In the rows, 128 means zero.
Each named move below is a turn or a mirror, shown by a few rows before and after it. Which moves, in which order, take the first row of each later pair to the second? The first pair is answered.
J_389 (before |-> after):
[159 120 105 138  92 143 107 120 127] |-> [145 112 110 119 105 172 140 122 112]
[120 121 145 112 149 152 120 144 108] |-> [133 128 137 133 131 113  87 143 124]
[120 140 106 170 127  69  85 102 157] |-> [ 80 129 132 109 167 170 177 111 117]
[120 122 122 147 132 149  56 110 148] |-> [104 115 136 123 151 195 102 112 136]
J_308 (before |-> after):
[174 146 163 150 132 138  91 140  97] |-> [134 165 132 142 148  75  90 128 113]
[130 138 137 112 129 146 151 141 142] |-> [132 136 144 113 148 148 128 141 132]
[132 124 134 139 138 140  68 120 127] |-> [101 134 109 130 125  95  92 109 149]
[ 86 142 122 108 145  81 151 120 127] |-> [125 127 136 113  90 134 188 123 140]
J_572 (before |-> after):
[ 75 122 111  86 151  95 152 141 139] |-> [ 73 113 122  73 131 142 138 127 159]
[125 120 113 163 150 132  51 106 132] |-> [122 114  97 171 149  97  77 103 129]
[113 158 145  87 104 153  47 140 161] |-> [109 161  98 119 129  35 106 146 132]
[107  96 112 121 128 163 157 127 104] |-> [116 109 134 116 150 159 142 144  88]
J_438 (before |-> after):
[110 124 156  97 182 167 135 156  92] |-> [114 117 148 110 189 160 136 157  83]
[132 131 176 107 116 192 153 136 159] |-> [141  97 124 180 164 162 148 107 106]
[131 106 140 126 152 191 142 123 112] |-> [148 119 131 140 164 125 164 145  89]
[114 122 132 109 143 201 151 123  92] |-> [130 127 114 135 166 144 176 140  64]
Now pairs of rows:
(2 to 3 moves a pair)
[106 133 133  93 116 125 158 126 157] |-> [110 114 107 139 115 128 110  99 160] : J_389, J_438
[121 148 135 137 145  74  59 147 132] |-> [126 160 152 119 139  96  55 157 134] : J_308, J_438, J_572
[148  98 118 136 126 146 182 127 103] |-> [134  91 108 151 139 155 158 114 100] : J_308, J_572
[ 95 128 136  92 144 155 138 127 138] |-> [119 120  96 145 129  94 135 113 138] : J_438, J_308, J_389
[130  86 107 163 101 101 152 113 159] |-> [104  89 128 141 184 130 114 126 108] : J_389, J_308, J_308
[ 58 117 106 134 172 162 147 108 146] |-> [ 77 138  93 146 128  72 130 118 179] : J_572, J_308, J_389
[101 134 137 111 130 180  73  94 143] |-> [135 145 163  89  96 180 105 124 150] : J_572, J_308, J_572
[105 147 129 121 122  83 135 135 113] |-> [ 93 131 131 107  99 143 148 114 134] : J_389, J_572
[118 138 108 113 166  62 150 119 132] |-> [108 150 133  81 123 106 108 106 182] : J_438, J_389
[113 141 112 133  73 107 106 109 169] |-> [118 138 129 145 130 127  52 120 120] : J_572, J_438
[116 173 133 115 100  32  95 154 156] |-> [124 154 116 121  52  63 146 130 182] : J_438, J_572, J_308
[170 111 160 132 107 162 153 143 108] |-> [144  93 107 151 100 143 171 103 126] : J_572, J_308, J_572
[149 123 122 163  89 152 142 117 135] |-> [107 166 137 113 124  98 107 143 144] : J_308, J_308, J_438
[129 144 127 143 135  84 133 140 120] |-> [112 122 105 155 131 124 122 104 138] : J_438, J_438, J_308
[147 145 146 124  78 121  99 136 168] |-> [120 144 159  83 131 151 167 160 116] : J_572, J_389
[105 119 146 105 180 193 125 105 106] |-> [ 89 137 105 127 164  75  91  90 142] : J_308, J_389
[155 153 159 112 154  97 159 201  78] |-> [ 91 116  72 154 185  76 139 125  95] : J_438, J_438, J_308
[156 146 150 142 134 103 109 172 109] |-> [135 116 108 140 104 124 195 132 129] : J_389, J_572
[155 135 119 137  81 110 146 131 164] |-> [131 121  87 164 113 100 122 104 154] : J_308, J_308, J_572
[ 51 107  94 125 146 107 106  85 135] |-> [ 75 114 144  90  91 171 109 104 165] : J_438, J_572, J_308
[ 91 154  96 107 164  94 123 119 133] |-> [103 148 105  92 114 111 160 116 164] : J_572, J_572, J_308
[137 120 140 141 111 180 148 138 100] |-> [129 132 124 166 147 110 120 148  82] : J_438, J_308, J_389
[131 168 183  76 146  89 155 190 104] |-> [103 109 151 107 129 231 109 102 136] : J_308, J_438
[108 142 130 124 122 154  73 149 129] |-> [110 146 135 114 151 132 131 174  92] : J_438, J_389, J_438
[156 127 125 150 147 208 141 133 103] |-> [161 156 156 117 123 188 162 166 114] : J_438, J_438
